In the rows, zero is written as 128.
The rows below fall into families. The same turns and mirrors carry the whole set onto itself and the rows of a family onto each other. For each named row, which other rows are in its family? Write them in the order they are listed.
These 18 rows form 3 families of 6 rows each.
j334: [134 121 124 108 122 146 127 120 127 120 144 122 161 124  98 152 129 112
 117 135 125 127 127 151 143 135 150 110 117 143 140 159 113 104 150 108
 117 152 139  60 121 164 119 104 128 135 101 142 145 129  82 140 152 139
 126 116 110]
j98: [114 141 113 142 125 134 117 123 141 131 102 122 107 153 142 121 132 130
 127 131 128 113 166 122 119 119 110 117 155 119 115 101 139 135  90 150
 118 165 105 159 186 119 106 105 126 110 144 153 137 150 125 132 122 114
 139 129 101]
j726: [162 137 139 119 114 135 145 129 118 171 130 140 128 115 134  97 141  93
  99 105 138 129 151 141 143  93 152 145 131 146 174 111 147 121 132  97
 156 134 123 152 149 124 154 128 118 123 136 151 131 128 148 102 116 142
 114 140 123]
j54: [ 96 138 111  98 109 160 119 122 122 107 131 127 112 149 145  88 156 122
 133 124 131 162 136 114 117 103 135 129 114 139  97 127 147 137 167 133
 125 144 122  93 124 132 150 143 120 105 137  92 110 128 147 152 125 146
 145 137 128]
j246: [ 99 129 169 127 159 121 133 136 147 136 137 129  95 134 107 124 108 145
 156 100 126 115 130 141 129 141  90 155  84 112 134 108 145 138 126  97
 143 103 120 142 150 128 118 121 138 166 148 117 120 123 137 148 159 130
 110 142 143]
j355: [118 151 129 141 130 127 123 123 142 131 123 124 128 150 127 127 129 126
 143 120 116  93 118 101 105 136 101 103 162 115 101 114 106 152  76 154
 110 119 101 158 131 111  96 102 129 119 115 129 122 153 112 130 139  90
 136 117 120]
j500: [132 102 107 114 126 149 130 107 114 150 146 135 140 147 125 140 118 122
 132 151 144 139 127 151 121 137 145 146 140 123 133 133 108 140 137 115
  91 132 114  82 146 164 148 105 112  97 138 154 141 121  98 133 129 158
 131 116 106]
j289: [154 158 163 123 136 106 138 154 141 177 143 139 148 120 137  88 137 109
 105 103 137 113 146 115 122 100 157 127 126 156 148 145 147 133 139 109
 150 125 123 150 130  94 127 126 130 142 112 116 132 123 142 122 148 110
 117 139 144]
j949: [ 98 140 105 114 124 144  92 116 132  99 153  99 124 133 116 104 159 133
 113 163 126 145 115 108 145 124 142  92 121 150 125 146 128 117 154 120
 148 148 141 120  97 155 148 168 119 128 117 107 123 131 117 142 142 142
 156 155 135]
j280: [122 123 150 107 132 152 146 119 114 157 151 124 153 136 113 151 113 123
 129 129 120 108 123 145 120 141 137 141 112 127 141 152  98 122 155 110
 102 105 119  85 110 164 143  87 122 120 115 124 134 133 102 154 166 119
 120 111 115]
j529: [104 133 119 137 144 147 115 130 135 126 144 102 118 150 144  85 132 143
 130 141 144 142 104  99 111 123 130  95 133 157  92 148 136 143 142 125
 121 138 127 127  92 126 153 151 120 135 123  90 119 136 139 152 163 135
 146 139 118]
j26: [139 143 109 145 136 124 171 138 127 147 131 127 139 110 131 125 124 149
 154 128 116 112 112 115 144 157 130 113 140 106 124 111 101 113 110 131
 152  91 159 134  84 105 175 109 113 139 125 143 163 103 118 114 122 118
 115 119 142]
j105: [105 158 122 129 110 127  97 105 144  89 129 120 112 144 103 138 150 119
 123 131 107 100 133 115 123 130 108  97 155 117 138 110 113 141  95 150
 137 136 110 142 155 149  73 111 128 137 102 145 122 154  92 132 130 108
 145 140 113]
j780: [ 96 121 143  94 132 120 124 124 125 125 125 143  98 135 107 144 108 109
 150  95 118 117 151 137 159 146  88 146  93  92 112  73 148 130 126 115
 125 122 121 134 149 129 119 136 140 106 160 132 132 119 131 131 123 146
 111 134 148]
j740: [133 158 103 136 120 111 148 126 141 100 117 136 140  99 114 122 148 138
 151 120 114 114 128 122 160 152 138  98 142 113 141 113 125 106 115 131
 178 118 177 112 115 111 139 126 119 166 118 152 167  98  97 108 100 131
 124 141 142]
j210: [163 157 138 111 124 104 114 143 150 149 150 137 147 106 101 112 162  98
  97 126 125 123 139 122 155 105 157 117 120 142 164 137 129 118 116 104
 170 147 125 147 148 104 107 144 130 134 110 140 128 118 121 103 122 116
 123 141 167]
j55: [108 113 140 109 152 123 100 117 153  97 131 121 110 124  75 135 133 130
 148 111 121 129 118 145 155 142  86 128  75 113 129 114 140 124 103  90
 144 136 124 120 155 134  93 144 145 162 143 132 115 130 111 136 142 142
 127 141 148]
j746: [149 123  93 108 114 111 152 130 126 135 105 143 132 100 153 108 143 125
 139 113 121 140 146 129 145 134 120  93 132 112 110  94 121 119 124 145
 148 104 165 117 106  90 157 117 110 104 127 137 167 119 129 100 103 143
 145 115 129]

The rest of the family of j740: j334, j949, j105, j210, j55
The rest of the family of j355: j246, j289, j280, j529, j26
The rest of the family of j54: j98, j726, j500, j780, j746

The rows below fall into families. The same turns and mirrors carry the whole set onto itself and the rows of a family onto each other. For each named row, which other rows are in its family? Write them in the order they are listed.
These 15 rows form 3 families of 5 rows each.
j123: [106 160 134 152  90 137 147  83]
j241: [135 124 156 117 108 128 172 107]
j756: [142 168 153 166 126 130 161 144]
j477: [150 186 137 130 103 179 123 138]
j697: [122 135 164 102 102 115 143 121]
j274: [ 98 175 145 141  98 124 114 113]
j24: [151 178 127 143  96 186 142 113]
j92: [159 182 131 137 104 179 138 130]
j264: [134 133 167 111 113 113 155 136]
j121: [136 179 127 132  88 181 128 109]
j118: [139 189 131 126  92 174 118 121]
j893: [122 181 154 149 117 121 126 148]
j405: [140 129 168 118 112 124 169 129]
j567: [122 130 160 107  98 125 154 106]
j415: [134 154 135 169 107 145 176 102]

The rest of the family of j415: j123, j756, j274, j893
The rest of the family of j118: j477, j24, j92, j121

